In the data rows, the value 128 means zero.
Some points:
[148 131 166 104 122 134 115 121 156 122 112  82 100 133 111 112 157 205 101  91 171 109 128  96 101  89 144  85 130  73 121 162 125 138 166 127  89 114 118 137  73 104]
[104 129  91  86 171 194 168 172 122 174 127  95 108 131 183  99 156 124 115 173 161 100 157 113  90 141 105 130 124 104 108 149 164 124  93  91  98  79 140 168 128 205]
[141 110  66 146 109 151 148 164 159 114  91  64 112  84 148 105 119 169 127  78 149 110  93  73  85 122 142 140 134  59 129 154  69 136 105 151 141 161 117 155 121 165]
[134 162 119 125 116 126  89  78 102  86 102 174 134 166 102 110 123 114 159 102 103 131 164 170 172 151 142 109  99 136 121 162  62 176  61 114  90 181 172 105 138 122]
[106  87  92 137  65 113 113 118 116 134 155 142 129 185 129 157 166 147 168 128  77  77 151 139 167 128 129 124  93 123 104 102 142 102 144 118 155 101 125 104 107 164]
[123 160 111 161 112 136 128  95 103 107 131 168  97 137  86  98  93 132 153 184 161 139 154 173 169 133 140 110 110 180 120 159 148 134 121 177 136 153 128 151 146 126]
[131 129  77  98 122 117 132 123 156 150 116  77  78 102 152 135 193 141 160 104 166 132 100  77  62  66 144 103 133 133 138 145 114 151  85 144 150 122 151 142 102 104]
[124 107  85 123 204 128 179 176 158 126 130 106 130  96 165 128 170 124  67 129  60  68 135 125 116 157 100  79 149 145 143 136 170  94 149  88 110 107 150 100 228 174]
[161 176 121  90 122  71  98 154 113  92 102 137 224  97  87 168 172 108 115 186 169 119  99 142 119 180 105 138 166  99 122 116  81 171 159  89 144 105 136 147 124 120]
[106  99 126 115 143 126 130 153 104 137 159 147 122 129 135 127 151 119 178  68 121 126 146 104 133 135 138 150 105 137  81 141 104  86 167  60 108  80 130 152  84 200]
[146 157 137 118  83 121 176  70  94  75 140  82 127 174 112 135  88 113 122 188 165 134 122 131 111 143 151 130  89  98 104 140 134 137  90 124  68 119 106  92 191 104]
[163 114 131  87  68 126 149 121  85 128 181 174  92 156 118 104 124  64 120 136  99 164 130 163 162 109 138 104 123 149 118 193 113 150 108 167 145 153 123  94 105 131]
[167 112  64 155 145 161 137 162 149 167 161 179 168 178  93 117  75  94 103  84 178 158 114 123  92 121  96 139 168  98 137 121 107 148  80 112 143 157 176 101  78  76]
[ 82 123 158  87 101 143 150 138  66 133 116 116  72 147  95 146 139 158 155 107 121 109  99 149 177 120 118 138 126 121 169 127 130 141 158 122 162 125  95 159 117 141]
[159 144 141 128 105 144 109 138 101 116  78 119 113 131 106 128 135 140 179  93 143 152 156 139 154 169 146  93 139 167  98 142 134 180 146 131 129 127  97 158 134 158]
[177 168 181 100 110 129 129 140 111 126 115 125 233  98 122 131 138 141  98 144 172 117 154  96 142 184 131 178 152 137 132  84 155 168 113 124 174 126  89 116 141 133]
[123 118 104 119 144 126 186 166 135 140 178  90 158 108 164 105  79  85  82 145 149  67 114 138 121 123 109 126 102 155 104 145 118  76 148 100  69 140 166 134 148 165]
[198 140  74 145 125 140 155  95 194 174 146 128 154 164 130  94  73 142 164 104  94 183 164 162 102  38 135 137 159  72 190 108  73 153  85 108 113 155 184  89 115 156]
[127 154 150 146  87 116  71 140 107 144  96 125 116  65 131 123 173 144 135 139 125  97 122  53  96  68 170  91 124  76 146 157 164 155  92 143 107 151 148 109 131 130]
[172 164 154 156 146 148  97 171 129 125 112 130 164  59  68 136 177 132 154 140 193 122 120 125 107 168 145 123  87 114 132 176 119 143 109 102 121 104  95 103 115  62]
[183 150  80 113 178 159 160 119 170 148 129 112 114  55 146 120 137 196 190 131 120 142  71 112  80  84 178 127 186  44 146 114  83 115 103 114 142 186 150 160  90 167]
[127 146  87 142  77 155 119 124 108  86 126 149 162  66 112 119 143 103  89 122 135 148  96 156 184 129 107 137  92 147 135  95 100 164 110 145 120  70 140  75 106  90]
[139 139 176 126 129 158 110 142 101 115  97 128 118 135  81 120 187 132 186 161 107 133 132 114 160 132 147  85 163 114  90 180 140 152 137 140 143 134 131 131 122 127]
[112 118 160 132 122 106 122 146 118  67 125 163 153 146 110 147  99 163 145 176  51 164 172 140  83 157 137 150  72 155 194  87 124  91 127 145  87 162 113 159 136 113]
[ 79 105 132 132 178 151 147 160 177 159 115 182 109 155 176 108 120 152 216 108 145 131  68  88 131 107 106 141  69 131  91  93 100  89 118  71 184 139 148 159 174 178]
[139  84  77 143 175 118 133 165 128 126 153 160 149  93 152  93  98 151 185  99 152  73 113  84 162 147 123  80 142 181  88 132 108  75 160  72 132  99 121 194 142 173]
[ 80 197 156 111 155   0 104 130  99  75 142  56 213 140 156 104 155 133 135 158 183 206 130 125  80 121  68 174 143  97 182 128 167  80 139 192 110 126 106 145 154 158]
[ 68  99 134 162 175 116 106 135 135 116 176 176 130 168 192 147 147 146 135 126 119  84 124 108 181 104 150 128  84 151 126 140 114 136 146 110 171 137 164 123 129 135]
[101 138 148 149 114 122 118 130 134 151  91 102  82 110 156 149 173 153  98 137 153 144 103  70 152 104 112 129 155 107  86 181 113 159 108 140  90 130 150 149 123 136]
[ 48 116 138  86 126  57 125 125 149  56  84 121 196 193 109  79 146 111 148 141 112 194 138 156 146 139 117 182 158 149 137  85 111  81 119 179 143 148 101 140 125 134]
[104  98 124 145 168 185 104 189 152 153 100 148  98 173 162  91 101 173 184 102 111 154  70  75  73 128 141 150  90 141  91  96  42  48 185 131 225 146 186 121 206 166]
[ 73 108 156 150 110 102 133 113 143 141 155 187 165  82 133 147 106 132  93 138 157  72 144 109 115 118 105 174 107 106  96  99 116 134 155  78 150 103 126  86  80  88]
[115 127 113 173 173 109 130 125 162 189 118 191 136 109 121 149 173 107 111  89 104  79 124 130 132 172 131 210 101 125 105 113 144 131 172 167 123 115 116  37 106 118]
[145 124 114 144 125 173 159 153 132 179 107 170 151  95 117 133 187 149 131 101 194 110 108  79  84 142 137 138 171 124 182 126 124 149 119 140 161  98 185 154  66 101]
[124  84  87 171 186 172 138 160 150 164 137 171 131 149 161 155  73 207 125 166 177 178  66 135  51 128  66 157 132 135  98  79  94 112 138  84 238  77 103  89 161 144]
[ 90 170 153 101 131 121  82 126  90 173 100  78  88 104 132 158 108 125  83 148 141 118 103 132 114 145 182  99 131 158 130 102 124 107 131 111  96 103 168 164  81 132]
[137 141 118  86 103 122 122 130 137 121  87  93 157 108 108 137 155 130  84 198 159 182 152 129 114 142 189 101 118  96 110 181 104 161 140 160 109  88 119 148 170 147]
[116 124 147  85 123 111 112 118 132 141 138 153  92 140 109 151  91  81 182 149 104 147 144 138 182 132  78 114  96 124 150 146 135 130 185 104 144 126 125 119 151 114]
[132 188 121  81 133 156 117 183 147  77 100 128 167  78 129 195 141  76 130 144 204 126 153 158 141 142 111 150 148 137 118  83 154 147 129 121 150 144  89 100 120 106]
[155 161  70 169 126  92  79 111 142 144 115 102 100 179 125 120 100 116  82 127 143 110 138 116 140 101  98  83  80 130 157 143 134 162 113 157  91 119 120 110  88 136]
[ 64 170 127 160 117 180 134 132  87 156 160 163 163 168 140  81 144 105 134 106 110  69 125 145 159 116 105  88 137 159 134 130  94 110 137 102 123 122 113 149 131 185]
[160 156 139 133 121 114 141 107 186 138  95 109 109  82 179 185 140 175 144  58 129 135 107 109 112 101 171 124 152  89 183 192 109 161 122 144 135 135 138 153  61 140]
[113 104 176  95 128 103 105 104 128 158  44  69 142  81 107 145 102 106  98 142 138 132 129 187 128  96 153 145  87 110 123 123 179 129 136 119 127 133 111 133 184 152]
[113 107 143 116 130 134 113 153 131  93 155 111 104 153 142 113  95 128 174 158 108 148 176 163 153 171 141 140  66 127 168 107 145 163 174 142 144 144 122 101 135 113]
[105 134 106 142 105 124 128  82 117 102 171 150  91 155  84 136 115  90 108 109 128 111 184  94 161 103 158 121 119 168 105 114 135 113 153 116 172  99 150 165 142 158]
[124 160 104 168 128 171 111 120  71 123 134 152 137 121 104 103 127 132  95 110 163 116 121 121 167 133 118 180 146 128 151 131 155 115 133  87 114  69 115  73  99  84]
[107 170 129 107 123 101 121 130  96 134 124 102  90 131 126 166  73  87  59 134  99 137 154  96 138  93 145 126 100 105 133  92 173 113 159 117 117 133 113  71 142 145]
[178  96 110 138 127 150  93 115  94 100 143 171 119 146 112 130 136 110  62 105 174  95 113 145 146 128 100 180 141 102 157 153 128 126  86 129 130 111 153  83  81  99]
[210 106  97 193 192 198 136 145  62 145 149 170 139 150 141 110  62 137 130 144 216 188  61 114  99  79  77 173 118 118 105  61  54 131  96 135 172  80 159 124 151 168]
[156 156 182 132 111 154 133 150 144 123 165 106 162  63  76 208 160 135 137 147 136 133 127 136 170 171  94 159 143 128 121 101 119  99 130 152 130  88 144 118 143  81]
[120 162 120 121 135 123 132 134 150 130 107  71 115 134  98 183 115 146 114 176 113 156 120 124 171 146 158 154 141  92 113 126 183  99 146 166  98 114  94 140 170 122]
[136 118 157  82 109 144 126 140 101 133  78 150  86 130  60 132 149 139 140 115 130 149 131  91 161 155 119  58 134 138 136 131 126 159 140 154 126 167 154 154 114 145]
[ 85  95 112 102 213  86 187 143 146 143 172  99 112 100 142  85 127 149  70 117  73  78 142 144 113 157 104  88 128 183 122 108 139 103  82  97  97  88 142  78 178 143]
[138 150 166 101 124 106 147 135 134 120  95 157 186  99 116 170 148  84 138 105 121 148 130 136  56 196  83 166 149 138 144  66 180 141 136 189 127 107 107 102 185  84]
[147 110 160 134 127 136 127  95  91 157 147  90  91 139 131  98 182 140 163 141 156 140 165 111 182 124 142 100 116 145 102  75 123 122 213 111 139 164 109 141 118 114]
[ 96 140 124 142 128 105 117 123 120 157 141  96 101 145 104 156 117 117  96 153 148 118 113 134 166  54 157 148 155 182 118 120 116 152 124 112  63 136  64  82 176 121]
[159 122 116 137  94 148  67  71 164 124 141 128 117 165 163 115 109  98 120 142 132 119 110 151  89  96 143  87 158 138 150 139 126 135 100 154  61 136 138  63  69 120]
[111 130 152  79 157  82 145 115 153 135 115 117 121 118 141 159 109 151 121 177 136 143  89 156 134 143 168 135 131 128 153  84 159 167 166 177  75 128  92 114 174 128]
[174 181 131 117 122  92  65  58 195  72 105 180 218 255 128  73 108 109 190 121 129 176 125  97 116 134 183 125 132 118 174 221  83 133  93 100 182 127 108 112 108  93]
[158 124 182  76  92 109  76 123 171 124 122 127 106  80 135 132 151 170 138  97 144 124 142  96 105 112 165 122 175  92 116 169 145 192 107 148  78 131 175 122 116 148]
[153 163 154 193 119  78 165 210 168 136  69 227  25 152 155  65 148 152  97 105  95 116  92 184  28 153 128 171 137 118  70  81 144  75 156 129 185  78 157  53 146 128]
[149  73 105 114 149 133 247 149  67 123 127 148  78  61 179 116 155  81 146  62 124 111 210 131 149 169  92  40 220  79 155 132 128 106  86 159 144 209 105 199 135  91]
[111  95 116 139  71 127  97 134  86 118 178 118  64 142 109 121 115 102 136 158 119 147 120 165 157 146 112 133 133 165 155 128 120 138 137 123 150 127 110 142 129 160]
[120 106 142 132 143  38 143 132 107  79  81 130 193 176 135 118 152 141 180 176  85 160 129 116  79 146 143 165 128 151 116  95 173 108 164 157 118 181 115 166 128  89]
[129  73 114 157 161 149 133 104 147 110 119  92 121 164 146  77 106  75  87 151 143  59  99 136 148 105  99 112 137  91 119 118 114 106 101 136  87  57 154 150 155 154]
[ 64 145 163 136 129 139 136 140 147  83 159 149  94 119 125 148 151 127 136 118  85 124 122  82 159 147 179 107 100 146 132 105 142 121 159  98 164 116 118 119  87 163]
[128 107 118  87 129 129  97 119  96  97 136 192 158 160 167 157 110 149 149 153  88 171 135 167 123  92 145 193  96 140 166 126 171  94 160 129  74 157 104 216 182  59]
[105 114 144 131 127 143 166  79 107  84 113 102  96 128  91 172 164 131 171 116 111  94 120 112 131 122 130 167 127 195 124 162 158 157 190  82 156 145 144 125 120 169]
[129 121 184  98 169 128 101 130 149  93 146 140 112 147 117 129  95 100 161 149  96 137 181 153  95 121 146 203 107 173 137 124 119 103 135 186 117 153  84 175 156  93]
[ 93  74 138 177 177 150 126 142 140 131 111 157 145 189 158 182 109 125 153 108  97 134 113 102 101  93 123 133  85 164  80 132  82  62 140 102 171 129 136 109 110 184]
[ 88 165 154 124 141  93 104 111 125 135 135  72  76 117 156 195 111 140 113 105  90 126 115 167  93 157 142  96 117 100  88  99 151 160 167 153 110 120 110  96 185  93]
[135  95  84 113 136 124 176  75  71 144 195 137 134 102  80  60 100  79 108  95  35 136 174 187 147 119 116  68 214 135 145 184 124 130 112 161 165 202 162 101  88  71]
[ 97  89 160 170 119 151 122 102 106 114 177 125 121 164 118 123 144 103 115 138 156  76 154 158 147 142 102  87  98 146 130 144 110  92 118 111 159 152 132 137 123 180]
[117 158 114 154 153 173 208 192 152 136 159  56 161 155 162  81  95  96  91 142 112 114 110 126 150  83  93 120 101 155 103 149 133 125 108  91  88  85 173 143 144 125]
[171 169 100 125 182 147 157 117  94 159 133  94 140 149 205  95  75 126  91 139 105  75 117 117 140  96  54 127 130 159  91 145 116 107  82 124 110  93 140 148 143 161]
[163 143 161  93 103  98 152 114 141 163  72 119 122 109 114 135 146 130 122 171 146 126 112  96 136 135 185  96 116 114 133 146 118 146  95 150  78  98  72 135 118 135]
[ 72 108 139 153  98 113 126 149 139 150 143  78 103 108 153 156 110 138  86 117 161 127 121 114 149 158 145 128 157 143 109 126 177 120 161 106  87 124 152 126 132 157]
Along one direction, these points spread out more than along any other. Take the direction at right angles to it along which they spread out most. Go by this last direction. Where along it does each point below lie, from 0 to 99? 50 is the average, and the first point above lies past it. One standard deviation of the points above along it is 16.
[126 132 144 161 105  83 110 110 180 185 167 163 137 120  99 167 192 130  80  88 122 106 115 154 109 149  89 165  83 135  99  92 144 107 119  77 151 113 129 113 130  95] 43
[126 141 131 137  62 127 105  64 131 166 136  69 103 126 167 121  93  77 103 154 130 115  78 114 157 158 132 149 118 155 135 117 152 105 148 116  89 126 132 114 139 128] 45
[140 146 131  79 142 147 103 109 114 123 120 112 167  86  91 151 153 110  98 136 163 111 123 139 130 170 154 153 143 115 110  56 149 144 114  97 170 105  93 142 147  64] 49
[177  92 138 123 110 125 185 165 119 143 185 114 125  64 122 138 216  96 131  40  80 138 161 170 142 132 187  40 222 104 158 161 149 140 118 123 184 243 107 149  92 123] 75
[113  73 108 186 106 176 158 103  89 107 171 165 106 113 148  43 114  77  68  99  57 166 172 194 102  54  72 110 137 119 168 127 140 168 146 180  79 156  90 255 115  66] 49
[135 128  72 182 123 160 158  73 212 144 158 137 166 136 137  94  12 144 182 143 110 168 110 167  80  83 127 106 212  49 169 132 114 143  58 107 153 167 176 100 118 150] 74
[175 164 128  91  64 131  90  83 175 108 124 136 132 144 137 103  87 139  87 153 117 123 152 121 143 108 120 100 145 138 135 186 107 120  82 175  81 127  97  72 135 107] 63
[148 141 133 107 129 104  64 130 148  61  73 150 209 169 134 114 177 163 183 106 137 172 100  86 125 174 207 107 112 120  64 184 141 158  58 123 154 141 118 163  80 142] 63
[176  85 126 145 143 135 139 109 167 169 109  84 125  73 141 143 136 183 181  62 138 190 109  80 101  92 154 105 161  60 178 139 120  99  81 123 139 131 150 125  97 152] 86
[ 89 123 144  62 108 158 140 115 118 119 138 135 151 119  86 144 107 175 170  88 139 122 128 149 124 130 133  89  61 156  91 117 191 110 182 171 142 160 120 117 122 134] 36
[143 127 139 117 117 104  95 151 109 132 157 112 134 174  73 109  68 125 159 155  92  96 113 149 175 149 133 161 100 147 139 143 138 167 108 170 163 134 105 173 147 118] 36
[105  65 162 141 115 155  79 161  85 124  77 100 106  87 144 133  91 120 200 164  87 170 173 109 133 107 103 139 127 147 142 114 152 137 148 131 111 107  76 186 105  72] 40
[139  78 115 156 135 171 144  98  77 119 182 131  63 166 111  92 113  81  92 126  63 156 136 121 107 138  34 124 138 146 171 120 135 174 117 181  72 198  93 203  91  94] 48
[101 160 112 152 115 119 106 102 190 138 124 185 104  84 115 147 176 150  67 117 107 117 176 131 119 179  91 183 118 130  95 109 127  90 159  86 139 129 129  73 127 101] 42
[193 145 138 135 116 137 118 115 132  98 102 158 147 115 112 121 124 137  65 152 164 121 119 163 188 132  95 145  96 148 137 123 136 144 104 112 131 116 165 101  87  70] 57
[ 79 110 120 136 117 105 176 163 109 194 125  69 129 147 167 190 147 162  79 115 123  76 181 149 126 135 148 125 144 146 121 126 106 101 144 132 111 103 147 118 156 132] 45
